In the data rows, 128 means zero.
Here are some numbered points:
[108 139 126  97 144 158 119  87 126 170 137 162  17 111  15 223 250] 0
[ 78 117 103 111 148  87 140  83  78 144 160 200 183 168  91 220 149] 1
[178 172 180 134 115 203  62 148 103 154  98  25  88  89 101 160  28] 2
[174 156 107 132  70  76  99 107 217 201  87 122  77 132 248 118 118] 3
[ 33 111 137 176 128 117 151 155  74  93 224 124 106 137  73 117 224] 4
[135 163 204 116 111 224 142 156 132 152  87  87  10  95  88 134   0] 5
[ 75 142 104 126 158 105 178 172  69 141 167 230 213 145  70  15 110] 6
[157 159 133  69 155 105 189 112 153  78  51 198 224 112 146 151   0] 7
[187 106 158  98 112 172  71 159 217 108  58  53  69 109 103 212 106] 8
[ 86 123  73 178 135 135 135 137   0 213 197  99 216 125 112 102 131] 9
[177 217 138 138  85  99 154 110 252 135 104  55  88  62 175 125  37] 10
[177 122 133 133 120 128  84 127 209  87 109  65 181 147 193 111  26] 11
[150 175 148 133 107 162 139 136 215 153  97  60  82  98 161 102   0] 12
[202 151 116 108 111  99 143 136 186 115  84  89 210  76 234  85  37] 13
[162  62 205 122 148 154  48 109 222  14  92 117 105 151 128 131 175] 14
[205 133 126 123  72 118 103 131 183 145  60 108 137 143 255  55  92] 15
[ 69 107 109 114 183 137 173  96  96  91 166 255 111 180  11 146 161] 16
[ 56 133 143 140 165 100 202 164  82  61 178 255 154 157  39  16 137] 17
[ 69  80 140 166 146 157 152 105 142  69 161 157  97 141  53 126 223] 18
[187 135 182 112  62 173 116 175 207  94 103 126   0  80 155  60 185] 19
[ 81  57 145 144 160 147  95  53 196 102 128 160 100 158  79 202 222] 20
[ 55  93 141 162 129 151 102 137  71 122 202 113  95 144  72 145 242] 21
[ 60 128 105 127 204 109 121  91  68 110 188 240 174 211  29 142 123] 22
[120  93 104 155  98 135 175 211 107 160 128  51  73 100 155  81 182] 23
[ 61 105 103 152 144  92 123  99  34 136 206 188 150 158  77 189 236] 24
[ 93  97 138 141 158 146  76  73 123  89 170 142 112 156  49 231 200] 25
[155 145 169 139 127 100  59 117 233  72 128 103  97 120 135 131 144] 26
[170 166 141  91 118 104 110 174 208 111 102 108 104  95 108  37 232] 27
[183 140 190 116 111 116 115 167 215   0 122 146  93 124 169  25 151] 28
[179 176 191 105  67 173 130 157 236 109  89 123   0  85 160  63  83] 29
[ 63 158 107 131 169  90 207 127  32 157 157 255 183 144  43  78 110] 30
[ 57 103 124 167 143 106 169 135  49 112 188 166 151 166  95  97 169] 31
[ 66  36 175 164 113 139 110 125 177  20 151 162  79 153 124 133 255] 32
[115 128  85 177 118 140 160 160 136 216 145  37 115  61 136 151  52] 33
[170 159 112  99 144 116 137 107 128 133  97 106 232  86 167 195   0] 34
[ 78  70 135 120 154 112 122  78  99  51 159 215 119 183  87 210 251] 35
[171 126 112 126  97 138 140 174 200 140 104 101 119 118 200   0 100] 36
[ 92 167 119  95 184  63 147 103  62  97 150 255 226 175  81 116 107] 37
[152  79 152  83 120 106 110 130 145  29  95 194 129 151 150 160 238] 38
[184 144 116 101 122 103 145 131 159 118  90 124 204  95 207  97  53] 39
[108 169  89 118 155 105 146 125  73 184 141 140 255 104 115 156   1] 40
[201 168 151 115  45 126 148 112 205 131  80 119   0  80 206 134 147] 41
[163 195 173 122 105 182 143 151 219 136  72  47  59  94 135 104   0] 42
[185 110 125 154  61 166 118 202 170 111 128   0  67  62 147 123 171] 43
[179 135 190 115 120 127 112 160 203   0 119 133  86 123 146  57 149] 44
[171 130 175 111  85 163 110 158 202  92 111 134   0  98 136  81 184] 45
[163 195 194 121 102 201 129 156 183 123  85  53  28  79 117 117   0] 46
New points follow, each followed by the numbers of its three nearest points above, nearest first.
[174 105 147 109 108 164  92 169 196 120  70  51  70 107 113 189 119] 8 43 26
[159 115 177 107 162 177 100 122 153  79 106  69  69 115  49 215 102] 8 2 25
[117 119  83 156 113  72 127 106  92 187 142  86 202 127 184 154 181] 9 1 31
[155 102  90 173  72 131 183 191  92 156 136  24 117  73 186  62 196] 23 43 36
[169 149 131 123 151 203  32 122  16 175 106  65 137 169  97 133 123] 2 9 21
[ 98 148 121  92 148  93 159  91  95 119 131 246 141 151  83 203 119] 1 37 16
[ 87  48 176 156 106 138 107 128 186  26 143 156  65 144 133 136 255] 32 18 38
[125 123  68 112 121 162 139  95  21 255 121 134 131 135 173 178  93] 9 33 40
[187 186 156 122 126 172  91 171 115 147  78  18 136 108 123  82  39] 2 12 42
[129 187 112 124 159 189  72 115   0 189 183 113 170 128  84 116 103] 9 40 31
[139  70 122 120  80  73 123 134 195 100 119 145  85 139 212 112 255] 38 32 27
[171 182 135  93 114  93 110 181 217 121 112 110 111  92 113   2 237] 27 45 28
[151 123  82 122  89 105 120 101 149 215 107  94 149 115 201 190 124] 3 33 39
[185  99 170 139  76 163 128 209 187  15 115  28  62  77 151 116 146] 43 44 19
[187  94 170 130  84 166 122 200 174  27 101  39  70  88 153 115 153] 43 44 45
[123 140  88 179 120 139 172 167 148 204 143  26 129  50 141 130  13] 33 12 10
[159 151 102 140  81  86 106 112 181 203 105 119 100 131 224 115 119] 3 15 36
[161 126 116 121 111 132 154 169 194 132 108 126 119 131 190   0  94] 36 15 39
[ 98  90  81 127 141 173 146 131   0 218 136 182 205 145 113 143  97] 9 40 1
[193 207 156 130 113 173  93 172 116 166  77   0 123  89 127  79  38] 2 42 12
[204 118 134 142  60 149 114 172 202  69 113   4  67  76 172 173 127] 43 8 26
[ 99 149  68 156 138 106 178 102  70 201 150 134 207  75 112 197  73] 40 9 1
[ 74 109 102 104 194 148 178  89  87  97 161 255 120 187   0 153 133] 16 22 30
[ 35  97 130 170 119 138 100 137  52 133 219 122 101 145  81 147 255] 21 4 24
[153  96 131 121  84 168 103 107  53 193  97 150  56 135 217 123 208] 23 3 41
[112 126  87 155 129 128 109 126  17 192 175  75 198 120 154 137 148] 9 31 40
[ 76 142 142 138 159 110 186 160  86  82 162 231 149 149  53  43 113] 17 6 30
[ 77 157 116 122 163 110 188 113  81  97 169 249 119 144  22 143 133] 16 22 30
[ 95 176 121 121 133  42 106  94 125  79 180 205 208 138  93 193 171] 1 37 24
[169 199 138 130 109 143 109 119 193 157 106  65 101 110 160 106   9] 12 42 10
[ 39  91 111 176 145  85 172 132  35 104 212 189 168 176  93  95 210] 31 4 24
[188 166 138 121  60 131 144 121 183 151  94 111  32  82 194 122 132] 41 3 29
[194 135 129 129 118 118  87 136 221  84 104  52 202 147 213  97   0] 11 13 39
[ 93  69 136 153 150 137  99  74 189 107 133 135 115 152  96 175 203] 20 25 18
[ 98 170 120  91 184  58 141 105  68  94 147 255 238 172  85 114 105] 37 22 30
[ 75 121  95 104 145  76 152  86  68 156 158 212 200 172 101 218 136] 1 24 37
[171 123 114 130  98 132 163 175 213 131  99  93 116 111 208   0  90] 36 15 13
[157 133 132  71 201 151 122 153  36 129  69 130 250 158  88  88  61] 40 37 34
